In the rows, zero is written as 128.
The rows of Z fall into a few groups, and each row is roughly a mix of its group's hidden directions.
Z:
[[149 201 133 136 155  91 153 142 157 126 146]
 [166 160 156 143 161 122  58 114 122 120 143]
 [139 150 183 123  67 157 146 136 134 125 166]
 [ 99 122 164  65 131 126 124  75 153 144 113]
 [146 138 163  87 107 130 164 173 168  92 125]
 [162 145  71 133 154 136 142 189 149 111 127]
 [103  98 162 162 123  91 124 113 185 161 110]
 [170 156 150 140 190  94 126 120 140 169 132]
 [109 134 161  93 112 115 138  59 159 146 102]
 [132 133 117  80 135 169 143  61 153 105 123]
 [167 102 164  80 102 172 152 137  99 140 126]
 [ 90 110 192 148  85 121 127 132 147  92 145]
 [122  94 136 169 196 158 111 120 149 111 153]
 [126 108 109 141  78 168 123 157  78 123  87]
 [127  74 143 133 124 191 118 116  88  95 130]
 [149 146  99 139 126  99  61 165  89 133 119]
 [180  93 109 137 136 124 198 147 134 114 139]
 [156 103 141 109  90 199 165 120 125 116 132]
 [181 173 116 147 108 111 177 154 122 131 158]
 [ 78 136 108 174 160 139 119 129 177 106  97]
 [139 117 140 135  83 176 174 174 157 141 123]
 [147 166 121 110 181  85  98 108 153 143 162]
 [ 77 107  65 142 150 140 125 139 167 117 151]
 [166 161 155 123 145 151 161 117 108 157 187]
 [ 76 114 129  88 150  94 167 116  84 119 141]
 [150 154 134  65  91 131 173 123 159 147 143]
 [180 140  96  69 114 122 148 101 143 160 136]
 [ 95  86 167 176  93 148 134 136 151 109 102]
 [139 145  54 138  81 106 143 116 156 114 133]
 [108  92  98 156 165 134 128 155  92  73 146]
 [137 143 120 210 121 145 151 139 127 104 165]
 [128 194 130 128 122 150  96 158 158  91  97]
 [ 95 103 135 151 119 103  72 164 156  84 132]
 [ 87  94 125 119 184 111 164 128 156  92 147]
 [113 170 134 179 192 102 119 117 132 113 143]
 [117 115 135 113 176 116 188 107 128  85 162]
 [153 183 132 144  98 166  96 139 161 166 115]
 [113 124 151 144 146  85  84 102  88 136 179]
 [148 113  93 118 158 133 120  84 144  66 160]
 [ 92 132 143 103 161 150 159  82 144 166  90]
 [182  76 134 104 152 154 111 142 171 109 127]
 [138 150  92 101  83 173 120  97 117 125 174]
 [171 133 178 129 149 172 172 139 133 163 130]
 [156 167 156 135 131 132 138  84 136 185 168]
 [103 101 105 170 156  84 111 117  84  97 107]
 [143 145 130 127 173 180 120 167 104  78 143]
 [117  92 113 167 126 194 127 111 128  85 107]
 [119 105 105 111 178  91 170 135  98  90 102]
 [ 96  62 117 144 137 178 153 131 115  98 128]
 [116 132 161 121 137 110  65 164  96 171 142]
 [ 99 138 170 136 123 124 158 115 183  81 160]
 [123 142 124 185 159 116 150 194 135 148 142]
 [ 93  97 121 127 122 134 104  84  63 147 100]
 [173 105 134 143 119 165 108 165 170  88 154]
 [146 133 137 150 170 117 143 122 169  87 188]
 [131 143 110 181 143 105 149 147 199 119 131]
 [142 163 110 149  75 155 163 131 136 178 103]
 [123 124 106 162 114 157 153 161 195 160 122]
 [149 157  91 147  79 158 155  89 147 158 113]
 [156 115 141 126 112 125  88 148  77 161  73]
 [118 141 144  70 138 115 114 140 149  58 115]
 [ 65 122 135 150 135 144 108  83 140  78 138]
 [ 83 124 112 178 161 135 101  94 172 128 147]
 [ 99 115 134 104 161 111  83  72 143 157 155]
 [164 127  97 187 124 126 122 180 115  92 141]
 [124 121 161  93 176 110  94 137  76 160 141]
 [120 116 130  88 101 155 119 107  57 151 101]
 [146  89 141 128 113 197 145 108  82 115 138]
 [167 127 134  84 107 123 149 178  98 134  81]
 [102  75 158 108 134 156 167  98 145 138 168]
 [155 109 156  71 105  98 112  95 165 100 123]
 [108 138 156 161 209 124 100 114 132 139 132]
 [166 102 131 111  88 108 113 123  70 146 169]
 [134 101 114  86 130 142 108  66 110  79 138]
 [146 155  95 198 121 131 120 141 104 172 111]
 [114 145 128  92 163 118 106 143 141  62  88]
 [ 93 119 109 178 134 167 137 146 181 114  98]
 [129 145  88 136 154 114 180 168  77 144 126]
 [132  98 111 199 134 156 142 132 109 171 150]
 [166 102 145  84 134 122  83 121 171  91 108]
 [156 127 115 117 160 104 118  95 142 141  51]
 [174 170  90 136 151 147 136 155 111 181 125]
 [150 132  81  97 184 109  94 123 117 160 104]
 [ 90 105 114  80 177  97 136 121 165 117 155]
 [117 174 147 152 113 110 165 171 134  76 109]
 [119  94 137  96 174 107  84 103 112  85 148]
 [106  95  92 109 106 121 112 129 145  79  70]
 [129 139 172 173 160 135 144 184 146 109  97]
 [121 101  87 134 201 125 134 159 134 160 118]
 [155 133 131 151  92 143 100 176 142  83 173]
 [142  99 147 103  90  78  91  79 124 143 137]
 [167 194 124 110 132 149 170 147 138 150 153]
 [125 149 176 170 131 122 107 132 127 162 190]
 [171 148 117  82 127 136  81 118  72 140 132]
 [176 154 136 107 177 129 149 104 144 130 182]
 [104 117 120 182 153  90 121 143 186 103 128]
 [126 142 113 124 146  47  85 101 122 128 123]
 [140 124 155  99  86 153 160 133 149  64 147]
 [151 176 109 135 166 138 156 107 136 105 187]
 [137 117  73 145 154 105  84  72 117 126 139]
 [147 104 143 115 129  74 104 112  96 173  84]
 [105 156 122  88 135 102 136 126 196 169 126]
 [106 136  98 132 147  90 112 131  60 170 116]
 [105  90 102 140 102 198 142 163 119 126 112]
 [101 157 165  96  92 133 118  76 154 163 126]
 [ 84 132 113 175 175 106  95 142 145 115  93]
 [127 124 114  74  96 135  87 147  96 148  79]
 [150 131 125 177  96 159  81 165 131 134 168]
 [ 81 142  65 122 124  95 101 154 141  98 125]
 [155 104 127  85 130 152 114  69  82 105 132]
 [115 144 193 127  76 118 123 162 161 143 128]
 [132 163 118 164  82 139 103 136 132 195 124]
 [175 119  93 103  76 148 164 156 139 144 108]
 [149  98 160  71 183 147 105 123 110 136 138]
 [104 107 204  87 119 118 114 144 104 109 137]
 [173 115 130 112  74  67 136 114 122 116 152]
 [130 134 126 134 152  84  88  82  82 118 167]
 [116  93 159  94 157 114  94 112 114  72 158]
 [155 106 147  84  63 152 157 151 111 139 133]
 [115  77 171 158  92 175 106 110 142 127 122]
 [167 158  67 116  99 154 149 129 155 140  97]
 [125 133 141 176 100 176  79 137 144 152 161]
 [100  87 167  75 113 132 101 125 135 174 135]
 [102 128 122 187 114 109 127 197 134 124 104]
 [142  89 157 125 111 141  91 143 107 176  77]
 [ 92 135 111 179 183 101  89 125 134 115 110]
 [149 167 113  69 159  78 126 108 129 143 112]
 [156 159 118 149 110 102  65 111 133 144  80]
 [148 121  97 200 177 125 120 104 118 143 139]
 [119 103 155 100 173 118  98 162  80 104 155]
 [ 97 139 154  54 136 140 135  95 150 113 103]
 [182 171  98 124 126  99 131 138 129 146  72]
 [101 127 140 108 152 105 114  67 138 136  69]
 [176 129 120  67  97 103 134 116 105 162 150]
 [ 99 134 153 132 148 122 169 116 186  90 167]
 [111  60 179 109 108 152 104 107 132 133 116]
 [112 145 166  86 100 159  76 118 159 147 150]
 [129  94  82 191 102 147 114 121 148 143 158]
 [104 114 110 114 146 169 180 119 150  96 178]
 [102 159 151 116 102 123 163  68 147 166 109]
 [125 107 155 116 185 105 103 150 123  84 172]
 [162 177 168 126 120 117 132 164 152 174 103]
 [153 135 121 158 114 142  46 163 130 120 137]
 [166 147 180 167 103 113 124 130 128 170  91]
 [101 159 117 118 119  81 177  98  90 157 110]
 [ 85 107  81 119 106 137 106 110 112  70 150]
 [149 160 138 161 154 106 155 132 196 144 154]
 [118 173 158  84 169 144 161 107 164 117 111]
 [122 136 148 138  70 109 163  79 130 166 154]
 [ 84 129 116 176 182 131  99 117 148 104 101]
 [101 100 104 137  79 140 108 162 131  74  99]
 [146 136 152  86  62 154 121 102 149  97 142]]

In each list below, two rows fit none of the groups, and each other row fits one group, some only roughly. Which are they? Name them in the order they come.
  j_14: [ 79 129 103  88 182 146 115 104 146  97 114]
  j_363: [149 117 109 190 116 153 172 159 118 138 166]
  j_423: [119 119  52 147 130 116 107 104 176 132 109]
  j_629: [153 164 119  77 168  99 171 149 117 153 130]
  j_581: [ 99 129 161 167 131 184 104 165  96 108 118]
  j_793: [125 156 158 128 136  65 115 144  91 157 170]
  j_138: [121 120  60 163 140 127 113 119 174 130  89]
  j_221: [181 171 123  86 124 155 124 171 140 158 128]
  j_477: [106 109  83 171 148 137  65 121 146 109 137]
  j_9: [102 158  79  98 132  65 154 128 148 126 142]
  j_692: [140 172 114 167 105 104 145 165 115  71 137]
  j_602: [ 92  98 123 130 187 136 180 113 125  99 108]
  j_533: [134 189 130 144  82 122  94 108 129 170 104]
  j_682: [114 117 167  77 131 168  99 132 172  97 141]

j_14 j_581
  j_137: [132  75 128  87 183 108 117  97 132 113 100]
  j_16: [122 103  84 124 126 139  86 136 133  54 133]
  j_588: [165  91 143  66 128 133 164 116 159 156 129]
  j_907: [133 116 141  62 118 135 145 181 132 102  91]
  j_46: [140 148  77 135 153 195 134 124  87 133 127]
  j_734: [158 157 171 120 100 154 169  97 128 144 172]
  j_164: [154 135 139 134  79 177  67 117 111 142 119]
  j_325: [128  89 121 126 108 141  69  86  80 109 130]
  j_116: [137 150  90  91 149 108 167  93 117  73 130]
  j_634: [183 109 121  75 102 152 147 130  89 116 104]
  j_839: [121  86 162 119 127 182 121 130 167 111 175]
  j_427: [136 101 109 119 105 154 170 138  58 116 102]

j_46 j_116
  j_176: [149 184 180 132 100 115 114 139 176 143 134]
  j_707: [116 165  99 118 173 111 171 162 113 105  89]
  j_436: [157 176 101 132 168 144 165 122 158 105  90]
  j_681: [ 78 119 107 122 139 155 121 106 194 120  93]
  j_713: [163 157 143 117 140 128 106 122  70  68 127]
  j_574: [138 161 103 124 128 131 144 194 134 175  90]
  j_906: [116 148  94 138 100  97  82 170 126 152  83]
  j_440: [142 171  75  97 134  92 131 103  97 107 156]
  j_55: [109  96 115 154 146 120  88  98 131  68 164]
  j_15: [130  81 160 130 110 161 166 189 139 125 139]
  j_841: [172  97 124 174 104 150 157 141 141 171 158]
  j_231: [177 147  73 104 122  85 119  94 107 134 139]
  j_115: [167 166 105 128 114  96 158 190 151 119 131]

j_15 j_115
  j_481: [135 146 147 102 112 160 102 111 133 208 126]
  j_780: [145 142 130 114 122 114  86 127  86 154  58]
  j_511: [ 80 121 139 142 110 202 123  99 127 135 103]
  j_800: [150 147 115 120 148 156 199 131 154 147 169]
  j_34: [108 119 116 139 128 115  88 212 120 116 112]
  j_714: [132 126 168  88 125 168  94  99 173 162 121]
  j_13: [138 129 166  78 127 149 102 112 185  92 117]
  j_352: [141 142 153 102 151  95 115 183 132 181 102]
  j_419: [128 138 110 167 155  90 178 107  94  90 148]
  j_148: [118 167 123 106 137 123 144  81 190 149 161]

j_780 j_511
  j_105: [150 147  96 134  76 146  83 159 168 106 137]
  j_842: [150 140 119 176 123 136 101  87 145 157  69]
  j_26: [ 91  85 118  84 104 171 157 149 112  99 123]
  j_642: [152 155 123 123 126 110 116 194 176 160 104]
  j_496: [121 176  89 119 124  67 131 127  95  94 121]
  j_307: [199 115 123 131 152 160 140 123 124 180 149]
  j_156: [ 90 115 131 181 105 162 167 138  81 117 133]
  j_749: [105 123  70 103 180  83 146 116 135 129 110]
  j_111: [133 108  94 118 106 182 187 123 114 161 137]
  j_720: [133 142 141 140 160  91 124  66 174 160 140]
  j_306: [142 104 114 131 125 121 136 197 135  85  81]
  j_467: [192 106 117 109  98  91  94 111 130 165 133]
  j_604: [158 114 139 162 110  99 119 176  89 171 157]

j_749 j_306
  j_832: [ 75 170 111  96 122 109 139 109 174 102 105]
  j_426: [142 135  99 110 160 152 206 133 109 137 150]
  j_498: [127 111  96 128  90 205 144 124 102 130 146]
  j_381: [ 82 138 131 152 155 119 106  59 150 148 143]
  j_457: [120  95 159 150 174 188 119 144 122 112  96]
  j_837: [133 154 124 133 102  76  66 153 146  97 140]
  j_672: [111 154 112 146 135 106 118  93 187  99 176]
  j_660: [115 103 149 106 103 138 104  53  94 123 140]
  j_284: [129 148 147  81 117 110  81  92 163 146 168]
  j_32: [143 127 129 120 101 163 141  55 118  97 163]
  j_844: [142 174 112 159 141 137  80 135 132 147  68]

j_381 j_837
  j_831: [107 127 101 148 135 167 128 135 144  82  61]
  j_656: [111 129 150 181  76 164 106 137 168 115 119]
  j_372: [104 103 140 145 129 144 113 104  92  70 180]
  j_395: [131 165 149 179 104 118 170 149 121 117 179]
  j_275: [ 67 130 110 170 162 129 145 118 146 120  79]
  j_192: [155 112  89  95 106 141 121 185  86 127 102]
  j_458: [154 137 178 182 145 154  94 153 152 147 111]
  j_235: [101 118 104 137  91  85  85  88 118 108 164]
  j_765: [138 168 151 134  98  91  94 159 114 130  71]
  j_862: [132 133  94  82 195  99 157 121 111 125 143]

j_275 j_192
  j_984: [155 151 113  91 163 132 116 185 104 165 101]
  j_590: [151 117 116 136 160 154 172 170 151  71 127]
  j_917: [ 96  94  86 167  83 141 124 118 123 101  89]
  j_27: [ 88 118 161 134 140 152 118  64 163 142  97]
  j_324: [162 133  98  99 113  67 113 139  78 141 115]
  j_354: [199 132 120 139 123 150 160 131 179 137 102]
  j_551: [ 61  97 128 102 120 105 106  98 127 171 115]
  j_853: [110 139 193  98 113 113 133 102  90 106 166]
  j_517: [112 111 131 106  81  92 110  99  74  99 154]
  j_346: [149 147 109 138 142 106  75 135  75 121 177]

j_551 j_346
  j_659: [123 126  81  83 143  98 185 114 135 153 151]
  j_455: [157 144 139 100 200 110 164 140 121 161 133]
  j_12: [144 132 106 115  78 110 140 150  67 172 125]
  j_334: [ 83 105 125 153 114 134 153 109  72  98 168]
  j_202: [150 183 137 119 137 113  80 115 173 152 160]
  j_525: [148 149 145 155 101 143 180  77 135 115 170]
  j_674: [169 105 110 124 158 122  98  82  79 139 159]
  j_216: [154 104 105 134 126  99 135 178  93  87 173]
  j_174: [124  72 154 142 196 125 163 126 120 120 124]
  j_382: [ 65 129 154 106 125 113 112 105 171 148 168]
  j_70: [169 164 111 109 121 108 103  71 103 140 164]
  j_269: [128  91 134 183 132 164  86 104 139 171 132]
  j_362: [102  91 132 161  96 116 186 142 116 128  83]
  j_223: [189 160 109 132 106 104 186 130 129 141 112]
  j_868: [175 127 139 117 131 178 121 125 181 172 111]

j_12 j_334
  j_303: [181 164 156  89 106  99 118 174 120 130 128]
  j_562: [129 171 108 168 176 125 133 129  68 120 142]
  j_342: [106 140 168  92 103 102 152 110 190 141 146]
  j_536: [167 147  72 152 141 162 172 126 103 152 132]
  j_943: [ 74 100 144 148  79 113 122 115 140 121  77]
  j_812: [138  99  90 135 141 139  99 137 107  90  61]
  j_170: [ 93 109 129 177 131 187 136 108 169 112 143]
  j_133: [154 155 112 171 126 168 135 137 104 133 193]
  j_163: [ 97 153 109  89 129 111 172 133 112  67 142]
  j_962: [116 163 100 126 170 136 137 146 182 124 180]

j_303 j_562
  j_545: [148 146  92 160 137  91 135 175  94  84 114]
  j_506: [167 158 100 115  86 173 172 101 128 127 142]
  j_524: [145 197  83 146 136 122 132 132 160 120 167]
  j_82: [193 147 116 112 123 150 174 151 168 137 113]
  j_407: [210 123 112 154  93 116 124 138 137 155 132]
  j_797: [135 145  99 133 107 178 118 184 161 122  89]
  j_294: [ 96 107 114 146 141 121  96 137  64 172 154]
  j_44: [114 115 101 128  92 169 164 154  73 102 109]
  j_295: [113 140 134 121 130 116  87 176 143 101  61]
  j_530: [143 110 149 119 187 114  65 152 118 137 102]
  j_386: [146 120  89 132 145 146 119  58 111 144 172]
  j_728: [ 70 117 119 166 180 167 150 134 111 124 123]
  j_129: [106  99 177  64 113 143 131 144 135 156 103]
  j_796: [135  74 138 188 108 139 134 106 161  95 144]
  j_788: [ 93 149 113 132 121 114 113 100 191 102 176]

j_797 j_295
  j_246: [107 101 136 135 141 109 157  66 166 152 166]
  j_124: [ 86 115 163 132 143 175 125  88 177 137 149]
  j_21: [125 129 135 111  63 110 171 120  81  99 117]
  j_71: [108 144 143 116 134  69 133  90 141 152  71]
  j_790: [140 168 156 128  92 121  88 175 110 130  82]
  j_121: [119 144 134 126  94 148 167 193 155 119  89]
  j_209: [189 129 115 133  86 174  83 128 140 135 124]
  j_400: [181 197 118 123 122 127 106 119 109 164 142]
  j_603: [111 115 157 111  86 100 119  67 139 172 139]
  j_379: [120 176 130 146 107 119  67 104 125 165  94]
  j_329: [ 96 115 161 184 135 154 117 112 102  82 155]

j_71 j_209
  j_402: [125 117 111 159 170 103 132 187 129 115 179]
  j_586: [116  97 164 134 145 132  97  78 170 146 170]
  j_893: [121 120 106 171 129 160 172 155  94  85 158]
  j_871: [130 165  97  67 124 117 152  96 167 112 104]
  j_288: [ 94  94 125  90 115  81 183 111 123 138 107]
  j_658: [151 107 101 173 182 157 120 115 159 164 120]
  j_508: [140 133  92  98 105 176 158 117 173 105  92]
  j_361: [113 119 104 114 146  72 106  80 103  89 151]
  j_509: [ 88 115 112 112  90 190 125 156 165 116 138]
  j_338: [ 88  85 102 110 154 172 137 166 164 121 137]
  j_727: [103 136 154 204 151 158 138 141 132  97 144]
  j_729: [140 104 152 115 140 200 109 102 114 158  93]
  j_768: [ 52 142 132 149 117 114 132 134 152  78 113]
  j_951: [123 134 178 114 128  82 108 116 196 132 123]

j_402 j_729
  j_260: [130 132 107  82 191 118 178 128 137 140 153]
  j_415: [110 189 149 135 133  97 157 134 168 134 173]
  j_785: [172 147 141  85 151 120 152  90 179 116 148]
  j_881: [133 114  76 170  86 129 139 172 160 132 108]
  j_473: [196 124  99  95 135 109 153 170 129 104 116]
  j_501: [103  96 125 135 162 156 206 128 132 146 136]
  j_262: [118 112 103 133 122 147 158 193  95 136  80]
  j_879: [143 136 104 113 132 159 141 184  65 155 130]
  j_302: [104 142  68 136 133 146 151  87 154 145  83]
  j_615: [127 139 109 177 109 127  61  99 155 139 153]
  j_33: [100  91 108 134 127 109  55 146 112 110  98]
  j_394: [155 172  93 123 106  80 155 170 119 113 104]
  j_359: [ 88 102 147 124 151 113 136 179 130 191 130]

j_302 j_359
  j_696: [181 103 108 145 178 166 121 120 117 167 114]
  j_173: [101 125 138 116 121  90  58 125 114  79 122]
  j_445: [111 131 115 182 144 142 144 102 186 123 172]
  j_420: [124 141 188 134 117 139 156 169  92 168 153]
  j_874: [115 104 139  69 128 178 133 111 146 120  78]
  j_4: [107 119 152  89  90 134 140 159 100 150  68]
  j_941: [112  86 106 119 175 115 169 122  73 145 129]
  j_250: [195 123 107 125 117 139 149 164  84 124  95]
  j_892: [143  95 110 124  98 123 103 187 119  74 106]
  j_744: [125 182 154 116 132  95  91 120 128 159  75]
  j_635: [114 109 113 120 165 109  95 203 107 121 111]

j_892 j_744
  j_177: [110 132 146 108 122 138  73 171 140  75 160]
  j_747: [122 118 102 112 191  89 116 133  93 172 144]
  j_557: [151 170 103 109 102  72 137 163  90 113 130]
  j_365: [115 147 117  91 155 137 127 196 104  86 144]
  j_847: [119 132 124 172 132 106  99  75 115 161  77]
  j_822: [100 150 139  94 116 158 134  69 107 178 128]
  j_149: [185 134 147 116  71 128 127 109 169 155 143]
  j_322: [138 126 104 126 142 122 110 137  92  86  53]
  j_626: [147 115  94 117 133 114 104 136  91  89  61]
  j_988: [166 120 109 141 107 165 126 135  59 151 101]

j_747 j_822
  j_972: [ 68 159 132  95 146 115  98 116  89 159 113]
  j_130: [ 87  95 111 104 138  99  67  99 147 115 147]
  j_661: [130 147 137  93 138 133 188  95 145 176  97]
  j_918: [151 157 145 132 139 104 133  83  78  94 173]
  j_863: [ 83 155 135 101 123  77 102 115 103  81 112]
  j_68: [128 152 138 129 126 154 189  99 139  97 183]
  j_709: [ 76  91  96 146 109 161 145 161  89 116 142]
  j_360: [110 113  79 135  75 115 131 153 178 157 120]
  j_761: [110 135 170 153 165 105 157 147  97 184 118]
  j_905: [124 140 112 194 104 153 134  91 101 155 164]
  j_270: [128 102 137 151  82 122 117 159 198 106 144]
  j_145: [135 173 147  47 117 137 125 149 143 141 121]
  j_927: [128  96 172  97 122 161 120 130  73  94 100]
  j_126: [152 108 116 115 124 106  93  77  79 134 172]

j_709 j_270
  j_640: [122 104  82 149 160 181 171 123 109 127 155]
  j_810: [136 154 137 129 166 101 162 126 115 153 199]
  j_644: [119 104  86  72 172  98 153 148 108 133 114]
  j_816: [116 129 169 142 180  88  96 125 110 168 156]
  j_521: [125 120 116  55 131 119 177 107 106 101 109]
  j_259: [117  99 141  93 151 144  58 143 141  88 136]
  j_708: [110 142 111  96 183 113  96 101 156 127  78]
  j_114: [151  86 123 106 152 111  75 113  75 152 116]
  j_142: [115 144 105 144 118 114  82 172  73 137 164]
  j_314: [128 146 176 108 121 183 183 141 147 110 123]
  j_261: [109 129 193 128 169  94 130 149 113 171 138]
  j_757: [ 70 116  98 156 101 102 168 139 150  93 121]
  j_929: [128 131 158 126 125 170 132  84 195 137  99]
  j_127: [ 98 115 145 139 123 135 186  69 136 168 128]

j_810 j_521
